One turn sends every row of this set to another row. A few are shown first. Where does it send the rows asked after them?
j_399: [-.32,-.12,.02,-.12,-.24,-.02,-.25,-.05,-.01,-.05,-.10,.26,.12,.01]
j_75: [-.26,.13,.19,-.01,-.10,-.10,-.07,-.02,-.05,-.08,-.04,.34,.12,.05]
j_674: [.08,-.21,.12,.04,-.10,-.18,-.12,-.28,.26,.02,-.16,.24,-.13,-.13]
j_401: [-.07,.08,-.11,.09,-.07,.05,.22,-.22,-.10,-.10,-.21,.09,-.13,-.24]
j_946: [.03,-.32,.04,.03,.07,-.13,-.09,-.09,.09,-.34,-.08,.08,-.05,-.10]
j_988: [-.12,.09,-.05,.12,-.32,-.10,-.03,-.19,.06,-.27,-.38,.22,.03,-.18]
j_976: [-.21,-.02,.03,-.10,-.11,-.06,-.35,.00,.03,.00,-.12,.26,.09,-.03]
j_919: [.07,-.21,-.02,.06,.04,.01,-.20,-.05,.08,-.23,.04,.02,-.09,-.13]
j_685: [.02,-.19,-.09,.16,-.07,.06,-.18,-.16,.03,-.07,.13,.04,-.10,-.01]
j_461: [-.01,.11,-.02,.06,-.33,.14,-.11,-.09,.10,-.28,-.31,.19,-.04,-.25]
j_516: [-.06,.08,.01,.05,-.32,-.02,-.05,-.11,.08,-.33,-.39,.17,-.02,-.26]
j_656: [-.24,.01,.28,-.08,-.10,.03,-.05,.07,-.03,-.20,-.08,.30,.14,-.04]
j_601: [-.03,-.13,.16,.17,.05,.25,.08,-.15,-.11,-.16,-.02,.20,-.02,-.26]
j_424: [-.06,-.02,.03,.30,.10,-.05,.12,-.28,-.09,-.04,-.08,.32,.01,-.06]
j_155: [.02,.09,-.11,.10,.01,.07,.23,-.19,.02,-.17,-.25,.20,-.17,-.20]
j_542: [.03,-.27,.14,.03,-.22,-.05,-.07,-.30,.27,.02,-.11,.23,-.14,-.11]
j_63: [-.10,-.17,.18,.13,.10,.03,.10,-.15,-.21,-.18,-.11,.13,.03,-.32]
j_14: [-.12,-.04,.05,-.09,-.03,-.03,-.33,.05,.14,-.10,-.17,.32,.07,-.01]
j_152: [-.18,-.14,.12,-.13,-.09,.00,-.21,.01,.18,-.18,-.20,.40,.11,.05]
j_829: [.02,-.25,.13,-.02,-.18,-.13,-.18,-.23,.12,.04,-.12,.09,-.13,-.27]
j_266: [-.06,.01,-.09,.09,-.11,.11,.27,-.23,-.06,-.15,-.21,.12,-.14,-.21]
j_841: [-.21,.14,.20,.01,-.09,.03,-.10,.02,.00,-.07,.00,.35,.11,.07]
j_750: [-.08,.16,-.09,.16,-.38,-.01,-.04,-.20,.10,-.21,-.33,.25,.00,-.11]
j_361: [-.10,-.26,-.10,.18,-.14,-.12,-.02,-.29,.03,-.10,.06,.09,-.03,.09]
j_366: [-.01,.13,-.12,.10,.02,.04,.20,-.18,-.04,-.15,-.24,.12,-.16,-.21]
j_324: [-.27,.03,.27,-.06,-.11,-.08,-.04,-.01,-.08,-.14,-.09,.31,.15,-.01]
j_277: [.01,-.27,.16,.00,-.26,-.03,-.12,-.27,.19,.06,-.08,.14,-.13,-.21]
j_768: [-.12,-.08,.08,.18,.12,-.17,.12,-.24,-.17,-.12,-.14,.24,.04,-.22]
j_170: [-.02,.16,-.08,.14,-.37,.14,-.08,-.13,.12,-.19,-.27,.22,-.04,-.15]
j_435: [.04,-.20,.12,.02,-.10,-.23,-.19,-.26,.20,.04,-.16,.15,-.13,-.25]
j_639: [-.02,.04,-.06,.08,-.05,.10,.30,-.22,-.02,-.19,-.25,.19,-.14,-.18]
j_538: [-.08,-.34,.00,.11,-.01,-.22,.00,-.24,.09,-.27,-.08,.14,.00,.04]
j_513: [-.01,-.06,.08,.28,.07,.20,.08,-.23,-.06,-.04,.02,.30,-.04,-.10]
j_148: [-.18,.11,.26,-.04,-.08,.11,-.09,.09,.00,-.14,-.04,.35,.10,.01]
j_356: [-.27,-.21,.11,-.12,-.23,.03,-.16,-.05,.09,-.13,-.15,.33,.14,.04]

j_841 -> j_656
j_674 -> j_277
And these:
j_361 -> j_919
j_155 -> j_266
j_601 -> j_768
j_750 -> j_461
j_152 -> j_399

One turn sends every row of this set to another row. A few are shown first. Where does it send the rows asked after them?
j_255: [-.06,-.16,.01,-.10,-.05,-.02,.03,-.15,-.15,.10,.07,.27,.29]
j_321: [.10,.17,.13,-.13,-.09,-.18,-.33,-.15,-.25,-.18,-.14,.26,.35]
j_955: [.16,.28,.07,-.23,.12,-.11,-.07,-.26,.19,-.16,-.10,.04,.39]
j_534: [.24,.17,-.04,-.17,-.02,-.15,.08,-.17,-.11,-.07,.01,.50,.07]
j_562: [-.10,.13,-.05,-.10,.09,-.10,-.23,-.09,-.03,-.23,-.27,.10,.10]
j_714: [-.05,.25,.03,-.20,-.10,-.18,-.07,-.26,-.19,.06,-.16,.38,.07]
j_451: [.19,.15,-.02,-.15,-.13,.02,-.04,-.29,-.09,-.15,.26,.15,.40]
j_838: [.07,.14,-.09,-.28,.00,-.16,.03,-.45,-.06,-.24,-.23,.25,.48]
j_211: [-.10,.00,-.04,-.01,.08,-.31,-.08,-.24,.05,-.30,-.06,.30,.18]
j_814: [-.11,.16,.06,-.23,-.03,-.33,.01,-.23,-.08,-.23,-.28,.21,.33]
j_351: [.37,.11,-.13,-.27,.00,.04,-.01,-.01,-.13,-.05,-.06,.18,.29]
j_121: [.02,.14,-.11,-.10,-.06,.13,-.07,-.45,.11,-.11,.01,.27,.41]
j_483: [-.10,-.08,-.02,-.08,.03,-.20,-.01,-.17,-.09,-.18,-.22,.17,.04]
j_56: [-.15,.10,-.05,-.22,.19,-.03,-.14,-.11,-.02,-.05,-.01,.13,.05]
j_849: [.08,.15,-.26,.02,-.07,.07,-.29,-.32,.02,-.10,-.13,.23,.32]
j_655: [.30,.00,-.09,-.21,.08,-.08,-.09,-.15,-.17,.02,-.29,.12,.17]
j_929: [-.08,.12,-.19,-.31,.11,-.02,.00,-.06,-.12,-.23,.06,.13,.12]
j_819: [.14,.28,.12,.14,-.05,-.22,-.04,-.28,-.10,-.13,-.14,.14,.25]
j_620: [.23,.21,-.04,-.01,.00,.02,-.28,-.04,-.24,-.05,-.19,.26,.29]
j_114: [.14,-.02,.04,.07,.02,.12,-.09,-.19,.04,-.22,-.23,.10,.38]
j_501: [-.03,.05,-.17,-.07,-.18,.14,.02,-.05,-.23,-.06,-.12,.31,.36]
j_317: [.24,.25,-.16,-.17,-.14,-.05,.19,-.19,-.11,-.06,-.09,.28,.07]
j_298: [.03,.15,.05,-.07,.02,-.13,-.01,-.35,.00,-.10,.28,.33,.32]
j_111: [-.09,.21,-.07,-.35,.16,.01,-.06,-.17,.01,-.18,.00,.44,.35]
j_442: [-.07,.07,.20,-.04,-.05,-.10,.00,-.31,-.05,-.14,.08,.27,.51]
j_700: [.02,-.07,.12,-.06,.00,-.05,.10,-.07,-.11,-.08,.09,.40,.43]
j_531: [.39,.28,-.13,-.15,-.05,.04,.03,-.23,-.04,-.02,-.17,.27,.29]

j_501 -> j_111
j_451 -> j_211
And these:
j_849 -> j_838
j_114 -> j_955
j_814 -> j_620
j_929 -> j_534
j_442 -> j_562
j_351 -> j_298
j_700 -> j_56

